Each path below is one point turned by a fixed rotation once a step. After each direction that follows a path, write how fast that rotation turns it, in degrees each step (0 if it stays still).
Each turn is a multiple of 5 degrees from 10 to 175, or 0.
Each row of a path follows its step; steps can be skipped.
path 1
step 0: [ 26 -16 -28 -12   8   2  -3   1 -19   7  10  -4  20   8  12  17  10 -14
  -3 -22   7   6 -11 -16   9   1   3  -1 -14 -10  -4  11 -14  13   2  -8
 -11  -3  14  16  16]
step 1: [  0  20 -14  -9  -2   6   8   7  14   4 -30   8  11  -5 -30   5   9 -17
 -24  -8   9 -11   8 -19   7  -8  -3 -14  -8  -2  14  -5  15   9   6  -4
  -4 -25   4   3  -8]
step 2: [ -3   7   8 -16  -3  14  15  19  -6 -14   1  -6  -3  10   7 -15 -18  -9
  -5 -39 -18 -10  -6   3  -6   2   5 -14  -1  -7  -9  -1   1 -25   6  -7
  -1   5  23   4 -25]
step 3: [ -2 -23 -21  -6 -23  -5  33  -9  16   3   1   5   5  -8   8  -1  22   0
  -3 -12  20   8   3 -20  -5   4  19   0   5   2 -10  20 -14  -9  -2  -4
  -3  13  10  -5  -8]
step 4: [ 17  23 -23   6  -3   5  13  -5  -2  -2  -1  13   2  -8 -12  14  16  19
 -10 -12 -21  -4   0  13 -19   4  -1  -5  16  25  -6   3  -1  13   6  -1
  -4 -26  -4 -14 -13]
step 5: [ -2 -14 -13  -7  13  -6 -18  -6   0 -25  -9  -7  19  -2  14   0 -16  12
  -4 -13 -15 -14   9   5  -9  -4   9 -38 -13  22  -2  16   1   3   7  -3
  -7  17   7  10   0]
step 6: [ -6   8   4  -7 -19  -7   6 -10   3  18  15  -3   5   2 -14   5  17  -7
 -25  -8   7 -16   2   9  18   5  27  -7  -2   9   1   5  -7   7  20 -17
 -11  14  11   2  28]
step 7: [-29  17 -28   5   1  -2  10   3 -13  -4  -4  12  -4   5  -2   6   1  -4
  -3 -19 -24  -6 -24 -14  -3   1   0  10 -23   5  11 -14  -1  12  24  -4
   1   3 -15  -9  -9]
step 10: [  6   3 -18 -15  -9   1   2  -4 -23 -16   7 -18 -24  -2   4   7  10  28
  15  -7 -36 -13 -12  -3   4  15  15   9  -1  -5   9   9   2  -3  -5   4
   5  11  11   2 -12]
[-2 -8  0 -2  3 -3  1  2 -4 -6 -2 -6  1 -1  3 -1  2 -9  9 -3  5 -1 -6  1
  0  1  2 -2  1  3 -5  6  4  4 -6  2  0  3  3 -1  5] : 135
[ 0 -2 -7 -2  2 -2  5  5  2 -4  6 -1 -3  0  4 -3 -2  0  1  3  3  7  6  7
 -2 -2  0  6  2  5  0  4 -3 -1 -3 -6  0 -3 -5 -8 -6] : 70
[ 0  1  2 11  4  0  6  1 -2  2  3  0  4  1 -1  2  0 -3  1 -5 -6 -1  5  4
 -7  0  3  1  3 -6 -1 -4 10  0  2 -5  5 -2 -1 -3  4] : 145
[ 0 -1  2  2 -3 -3  3  0 -1  8  3 -1  7 -9 -7  5  1  2  5  0 10  3 -1  3
  6  3  1 -4 -5 -2 -3  4 -2 -4  2 -5  0 -3 -4  0 -1] : 130
path 2
step 1: [ 14  12  12  -3   0   9   2  13  -6  27  24 -13   1   2   0  -6  -6 -13
  -9   5  -8  -2   9   7 -13   6 -11  -1  26   4  20   1   8 -12   6   0
  28   6  11 -25  -8]
step 2: [ -9  19  21  21 -22  -4   8  -8   0   0   5   0   4  -4  23  -9  -6  -9
 -10  18  13  -6  -2 -11 -16  -3  -7   2   4  -9   1 -17  10  10   6  -1
   0   3   4  -7 -39]
step 3: [  6 -10  13  -8 -13 -17  18   8 -15   2 -11  -1 -10   6   3  19   0 -11
 -14   9  15 -17  16 -33  14   6   0   1  -8   4  -1  -9 -18  -8  11  11
   8  -2  16 -12 -11]
step 4: [  8  -4 -10 -14  -3  -4   4 -11  -7  -1 -13  -4  -4 -12 -19 -12 -21 -22
 -10  20 -11 -16   9   1 -13   4   8  -2  16  -4   3 -13 -18  -3  26   4
  18  22 -11  -6  -4]
step 5: [ 28  16  27 -10 -15  -8   6 -13   6  14  -4   6  10  -4  15  16   1   1
  -9  21 -10   0   4   6 -11  -1  -4   5  12  11  -4 -15  17  15  26   7
  -2   5 -13  -1  13]
step 6: [ -6  -4  30   1  -8   0  17   5   2  -8   8 -17  29  13  -2  19   4 -18
  -6   8 -19 -18   7  -5   4   3  27   4  -6  -6  18  -3   3   7   4  19
  -1  -7  -7   1  -9]
step 7: [ -9   8  -4 -15  19  -3   5  12  -5   6  -6   9  17   3   5  16  10 -17
 -13  10 -12  -3 -13  -7  12 -15  -6 -21  24  -4  15  -7  -5 -18  20   4
  15   3  -3  -7 -24]
step 9: [ 28   3  20   6   5   3  11  -9  -3  -7  -7 -10  17  10  -1  13 -12 -12
 -20  16  12 -14   2 -13  -8 -11   4  21   5  27   4  14  -1  -7  -6 -16
   9  -6   9  -6 -16]
step 10: [  5 -11   4  10 -11 -14   5   1  28   6 -19 -22  10  -6  18 -12  -4  -1
 -23  12   0 -17  11   9  14   6   3 -12  18   0  16  -8 -18 -10   7  -8
  12   0  -6  -2 -16]
[ 0  0 -6 -8  3 -2 -4 -1 -2  1  0  3  2 -6 -5  5 -3  1 -3 -9  0  0  3 -3
 -7  2  1 -2  3  1 -5 -6 -5  1  2  2 -1 -2  7  7 -3] : 90
[-7 -1  4 -4  5  5  2  2  0  3 10  9  3  0  6  1 -1  1  0 -1 -3  4 -8 -1
 -1  2  2  2  1 -3  1  4  1  0 -4  5  4  1  4 -5 -5] : 60
[-3  3 -4 -2 -4  0  2 -1  4  2 -8  8 -1 -4 10  0 -3  3 -4  0  5  5 -3  1
  3 -3 -2 -2  2  5  1  1  3 -1  5  1  0 -4 -8  6 -5] : 145
path 3
step 0: [-18   8  -8  23   6  -1   1  -7 -17 -19 -11 -14  -9 -25  -4  -4  -3   2
   7  18 -13   2 -20  -7  -9 -14   2   0  -7   2  -8  13   6  -6  14  10
   4  16  -5  16 -28]
step 2: [ 31  16  24  13  16  -8   7  -5  -6  20   5  12  -2  31   0  -9   3  -2
  -3  -9  -1  -4  -6  13 -11 -10  -8  10  -4  -9  -3   5   9  28   2  11
   0  -5   7   6  12]
step 3: [-12  21   0   0  -1  -8 -11 -18   0   5  10 -17  -7  -2  -6 -14  -5  15
  -9  -1   3  -5 -31  15  10 -15  -5  -9   6 -20   8  -5 -21 -10  -6  15
  10 -18  -4   9 -15]
step 4: [ -5 -22  13   0   2  14   1  16   5 -14  -2 -14 -10  -1  -9 -12  -1  10
 -18  26  17  21 -12 -17  18   1 -22  10   0   9  -3 -11  -2 -12  19   0
   5  -5   5   8   1]
step 5: [ 12 -17   9   7   5   7  11   4  -4   2   6   7   7  -6 -11 -13  -4   2
  28  11  12 -22  19   0 -16  15  -7  -3  12  -5  -4 -19  -1  24   4  -2
  18 -10  10  16  18]
step 6: [ -9  17  -1  25 -12 -18  -6  11  -7  12  13  -4  11   4  12   0  12  19
  22 -12   0  -7   0  29   6   1 -15   1  -5  -6   5  15  -4  -8   5 -23
  18  -4   7   6  -8]
step 7: [-27   9  -5  -2 -22  -7  -8   4 -18  -7 -21  20 -22  13 -11  -7 -10  19
 -12   1  14   5   1   5   1  10 -10   6  -4  18  -7   4  -9 -24   1  14
   1   6  -7   6   5]
step 9: [  9 -14  17   5   6  -8  -9   2   0  -6  -1 -10  10  -2   7   1  10   8
  17   5   0 -17 -12  12 -30   0  -1 -11 -14 -31  17  16  22 -16 -11  -1
  -9   7   9  10   3]
step 10: [  3  23   4  -7 -16   0 -15  23  -3  -3 -30 -17  -9   7  13   3 -13 -14
  -8  -9  25 -10   0   9   7  -2   4  11  -8 -22 -10  12  -1  -5  13   7
   9  -4  14   0  -9]
[  0  -1   5  -4  -5  -1   3  -3  -1  -4  -1  -8   0  -4  -3   0  -2   6
   5  -3  -5   2   0   0   1  -2   1   3  -8   4  -2   5   3  -6  -2   1
   1 -11   4  -5  -2] : 120
[ 0 -2  0 -2 -1 -5 -6 -2  1  2  6  3 -5 -2  4 -2  1 -2 -1 -3  1  7 -9 -1
 -6  3 -4 -5  2  5  0 -2 -3 -2  3  7 -4 -6 -6 -6  1] : 80
[  1  -1   7  -2   2   1   4  -1   4  -3   4  -1   1   0   2   2  -4   3
   1  -9   2   2  -1   3 -11   4   1  -1   1   1   2  -5   4   5   0  -9
  -5   1   7   4   1] : 100
[ 0  3  1  1 -4 -4  2 -6  2  4 -3 -2 -3 -1 -2  8 -1 -2  1  5  3  4  3  6
 -8 -6  4  2  1 -1 -1  4  8 -4  3  4 -5  6 -7  1  2] : 45
path 4
step 0: [ -5 -16   0   6  14  12  33  -2  -7  22   1  15   3  12  -7 -12   5  13
  20  -9   9  14  -1 -24  -6   4  -5  -2 -19  16  -3   5  -7   5   9 -11
  -7   0  17   6 -16]
step 1: [-13 -11   3  -1  12  -5  -7 -34   1  -1  26 -29   7   2  -7  -5  -8   0
   2  -7  10  14  -8  -3 -15  -3   4   6   6  11  -3   4  -7 -10 -15   7
 -14  -5  20   1 -25]
step 2: [  2 -19   3  10   5 -15  19  -2   5   0  -2   4  17   5  -1  -5 -10   9
  19   5  -3 -14  -1 -24   1  10 -13  10 -23  17  -5  10 -13  -1 -23 -18
 -18  13  -1 -16 -15]
step 4: [ -3  -7 -11  10  28 -10   0 -29  10  19  -1 -11   7  20  -4   1 -15  16
  12  -5   1   1 -14 -16 -11   2   3  14 -24   9   2  -4   3  -7  -4   6
 -21  17  -4  -8   2]
step 5: [  2  -2  11  -7   3  -9   2  -6 -10  -1   0   6  19   1 -17  10   4   8
  18  -8   3  25  -1 -26   1  25  -7  -7  11  23  -6  12 -21 -14 -10  12
 -10  -3   1  -3 -21]
step 7: [ 12  -4  14   0  24 -23   8 -14  -2  -3  -9  -1  15   0 -14   8   3 -10
  -6 -12   1  15  -3  -9   3  18 -13  16  -9   2 -12   0  -6 -23  -4  -1
 -16  10 -30 -14  -6]
step 8: [  9  11  -8  -3  22  14  -1  -3  -9  24   7  13  -3  -1  -6  12   1  26
   8  13  -6  22   1 -16   1   8 -16   0 -21  13   3  -2 -12 -21  -6  17
  -3  12   9  12   0]
step 9: [  7   4   3  -5  25 -10   5 -20   6  -8 -10 -17   8   2 -36  19  -8 -14
   8   8   9  14  -9   0 -10   2  11   2  -3  -6  16  -2 -19 -13  -3  17
  -8   4  -1 -12 -10]
step 10: [ 30  -6   0  -1   9   7   2   4 -10  -2   8  27  18   2 -17  11 -11   0
  -8  -4   5   4   7 -15  11   5 -14  17 -15  10   5  10 -18 -17  -9  -9
  -2  27   8   7  -8]
[-3  4 -6 -5  3  1 -2 -3  2  3 -2  3  2  0 -1 -1 -3 -1  3 -2  5  4  5 -3
  0  7  3 -7 -4 -5 -4 -9  9  2 -2  2 -2 -2  2  3 -3] : 90
[-2  7 -1  2  0  3 -2 -9  1 -2  2 -6  1 -1  0  5  3  4 -1  4 -5  1 -4  3
 -5 -7  8  3 -4 -3 -4 -1  2  3 -9  0  4  1  2 -1  2] : 145
[ 2 -4  1 -1 -2  4 -7 -5  0  0 -1  0  5  6 -4  2 -1  0  8 -1  3  3 -1 -4
 -1 -2  9 -5  2  1  3  8 -3  2  8  4  3  1  7  0  2] : 85
[-4 -4 -3  2  3 -4  2 -6 -3  2  4 -3 -8 -1 -1  1 -3 -3 -3  1  2 -6 -1  8
 -9 -1  0 -5  2 -5  1 -2 -3  0  6  8 -3  4  2  0 -3] : 135
path 5
step 1: [ 10 -21 -16  -3  -3  16  -7  10   0 -24  -1  -1  -3  26  -9  13   1  11
  17  16  -2   2  -1 -12 -13  10 -11   6  -7   3   3   9  -4   3 -18 -10
   9 -26   7  16  -6]
step 3: [ 13  -5  10   2  19  -1  10   0  -8  21  28  -1  15  -8  -6   2 -14  16
 -20  25  15   6 -12  -9   4   3   4  -6  -5   3  13   0  -6  16   4  -4
  14  -1  17  13   9]
step 4: [-14  -1   5   5  11  12  25 -14  -8  12  -7 -34   4   4  -1   2 -12  -9
 -15  -9  -8  -9  -1  11 -11   0  -3 -24  11   9   9  18 -13   2 -11  -5
 -15  -3  14  -1   6]
step 5: [ 15  -5   3  13  23   8 -16   2 -13   6 -10   1  -7   0  -9  -6  -7  10
   9 -19  -6  -9  13  -6  11 -21  -5 -19   2   5  16   5   4  18 -11   4
  -7 -32 -12  -3  12]
step 6: [ 12   5  -7  16 -11 -12   1  13   0 -21   0  -1  11  22  -2  -4 -17  -2
  10 -14  12 -16   1   2  13  -2 -17 -14  -3  13  18  21   5 -15  -3  13
  11   6  -6   8 -18]
step 7: [  5  -1 -31   6  -5  -2 -13   8  -9   8  10   3 -14  20   6   2  -2  20
   6 -16   8   5  -8   7  -1  -5 -12   9 -26  -8   3   9  -5  11   6  -2
   5  17  27   7  14]
step 8: [ 18  15   1   5  -6 -10   2  -5 -10  -4  17 -12  -1  -6 -25  12   2  -6
   3  -4 -16   4 -19  -1  -8  32 -13  -1   2 -15  -8  14  -7  10  12   8
   6 -13  23   3  -2]
step 9: [ -5  10  27 -14   8   4 -20 -16  -6   3  16  -2   2   3 -17  13   1 -18
  -1  -3  11   1   6  17  10   5  -3 -22 -24  -3  -3  -4 -14  11 -20 -10
  -1   3   5   8  14]
step 10: [-18   5  19   4  19  -4   5   7  -9   5 -10 -19   6   3 -15 -23 -11   4
  16   7  10 -10  29  -1   7  12  -5  -4   3  -4   9   4 -20  -2  16   3
  22  -4   0   2  14]
[ 5  1  4  1  3 -1  0 -2  1 -3  0  8  5 -2 -5  6 -7 -3 -2  1 10  5 -2 -1
  3 -1  0 -5 -1  9 -3 -2  4 -1 -1  2  3  8  0 -2 -3] : 120
path 6
step 0: [  7  13  11  -8   0 -12  -8   3  -6   0  10  -5   0 -18  -6 -12 -28  14
 -13  -8  -1   9   9   2   0 -25 -10  -7   7  -1 -26  -2 -12   7  -3   9
 -11  17  31  -1   6]
step 1: [ -2  12  20   5   2   4   0  -4   0  20   2 -12   8  -8  18  -4  -2  -8
  16   1   4   0   6  22 -15  21   0   8   2 -26   7  -8 -22  23  -6   1
  24  18   1   1  -7]
step 3: [-16  -9  11   5   5  21  -2   3  -8   2  -4 -13  12   3 -11  11  -2  -4
 -18  11  22   1   7   2  -5  10 -11 -27 -25 -13  10  16   1 -16  -3   8
  10   8  13  16  16]
step 5: [ 18 -16  -1   7  -9   8  -1 -14  -9 -12   7 -19   3   3  18  10 -13 -10
   5 -12 -24 -28  17   1  -1  -6  17   0   8  -5   8  22  -5 -10  -6  23
   1  11  12   1   5]
step 6: [-17  -7  10  -2   4   1   3  23  20  -5   7 -21  -2   9  17   1 -18   6
   9 -27  25   6  -5   6 -20  -8  10   7  -4  24 -14  -2  -3   4  -3  18
   3  -6   1   5  -1]
step 7: [  3  -5   7  -9   2  -9  11  -3  -2 -12 -16  -9  11  14  15 -11 -22  -8
  -6  23  -2   3  -1   2  10  -2  -4 -16  -4  -2   8  15  12  28  -2  14
  10   1 -11   8 -35]
step 8: [-15   5  18   5   2  -3  -8  -5 -15  -2  24   7   6   5  -1   0  -8   1
 -10   6 -10  -1   7 -20 -10   0  21 -17   3  27  -2  -7 -19  -4  17 -14
  11  -7  -3  28  -8]
step 9: [ -9  -9  12  -2  -7 -11   1 -15  -6   1  -4  -6  -7  15   0  -4   6  -1
  -4   1   1 -13  19  -6  -9  30 -17   9  -5   7 -25   0  15 -17 -31  -5
   1  18   3   7 -18]
step 10: [-12   0 -10   5  29  -8  15  -9 -35  -9 -18  -5  16  17   2  10   3   9
  13 -12  -6   9   6   5   5   4  10   8   5  10   0 -20  -5 -12  15  17
  -2   3   5  -8  -4]
[-1 -4 -5 -2  5  1 -2 13  0  3 -2  1  3  3 -2  4  0  1 -6  8  1 -2 -6  3
 -3  0 -2 -5 -4  4  5  1 -1  2  1  5 -1 -6 -2 -4 -5] : 85
[ 2  1 -6 -3  2  0  2  0  3 -4 -2  2  6 -3 -2  1  0 -4  1 -1  4  5  5  3
  3  5 -6  6  2  0  3 -4  3  5  4  0  9 -3 10  3 -6] : 120
[ -4  -3   5  -1  -2  -1  -7   0   4   1  -2  -4  -2  -1  -2   2  -1  -5
 -11  -7   8  -4   3   7  -1  -1  -4   1  -2   2  -2  -6   1   1  -4  -5
   2   1  -2  -1   4] : 130
[ -1   0  -3   3  -4   3   2   1   2   2  -1  -5  -1   1  -3  -6  -5   3
   5  -4  -3  -6   0   4   3 -10   1   6  -5   1   1  -3  -7   5  -2   4
   0   0   6  -7  -4] : 65
path 7
step 1: [ 14  -6  11  13  16   1  17 -11  -2  15  25  -4  12   5 -18   1 -10  -4
   7   8 -21   7  -9 -12   2 -11  -2  -6  -9   3 -14   8 -12  14  19   3
   1  19   4  13 -20]
step 2: [ 15 -10  -2   9   1   1  11   0  -5  22  21 -10  17 -13 -10  10 -13 -23
   5  -9   5  -9 -15  13  -7 -17 -11   0 -14   9  -6   3   0  -7  23 -17
   0 -13 -13  13  -3]
step 4: [  3  -5 -24  -4  13   6   5 -11  -5  22   4  13   8 -28 -28  11 -17  11
  11  -5   6   9  17  -5   0   5   4   4   0  -4  -6   9 -10   4 -16  -7
 -10 -24   1   3  -8]
step 5: [  4   8  -1  -5  15   8  14  -9  -1   5  -1   9   8 -25 -15  21  -8 -24
   9   1 -24   3  -2   8   0  15  20   4   2   0 -16   4  -6  -7 -11  14
   7 -10   4 -19 -18]
step 6: [  8  14  15  12  -1   9   6   6  12   6   8   9   3   8 -33   9   2 -22
  15   3  -6  -1   9   0   4  -2  11  13 -12 -13 -16 -13   0 -10 -13   2
 -17   0 -15   2 -25]
step 7: [ 12  -5  11  -7   3  -3  16  13   4   6   8   5   5  16 -20   2 -10  -2
  13  -3 -29   2  -5 -20   3 -10  -2 -12   2  -9 -10  -4 -12  -4   9 -20
  12 -12 -17  -1 -29]
step 8: [ 23  -5  -3  10   0 -11  19   0   3   0  -7  -1   9   4 -16   9 -19 -19
  12   1  12   3  -9 -13  -7  -6   4  -1  11  30  11   2 -13  -4   9 -21
   0 -12 -22   9 -14]
step 9: [  6 -15  -5  20   9   0  11  -9 -13   1  -2 -13   5  -4 -25   9 -13 -11
   9   2  -3  19   9   4 -15  17  -6  -3   2   9   2 -18  -5  33  10  -6
  13   0  -8   8 -12]
step 10: [ -6   2  -7  12   6  18  19   2   8  14  11  11   7 -18 -28   4 -19  -9
  -6 -27   5  12   1   4  -2   1  -3   1 -14   9  -6  -9 -14  12  -6  -1
  16 -14   8  18   6]
[ 6  1  4  3 -4  0  4  4 -3  5  2 -1  6  8  8 -2 -3  1 -2  2 -3  0 -9 -1
  1 -2 -5 -2 -1  0  0  2  7 -1 -2 -3 -7 -1 -1  0 -7] : 65
[-1 -2  6  2  0  6 -3  2  0  4 10  1 -5  1 -2 -6  0 -7 -4 -3  2 -1  1 10
  2 -3  3  0  3 -1  0 -3  3  0  2  7  5 -1  3  2 -6] : 85
[ 1  6  0  4 -3  0 -2  1  5  5  2  6  1 -2 -1  1 -4 -2 -1 -2 13 -3  4 -2
  3 -7  1  6 -2  5  1 -2  1 -2 -4 -3 -7 -2 -2  4  5] : 175
[  2   2  -1   1   0   1   3  -6   1  -5  -3  -3   1   0   2   1   3  -8
  -1   3   5  -5 -10   2  -2   6   4   1   1   3   5  -2   0 -10  -4   4
   3   0  -5   2   0] : 130
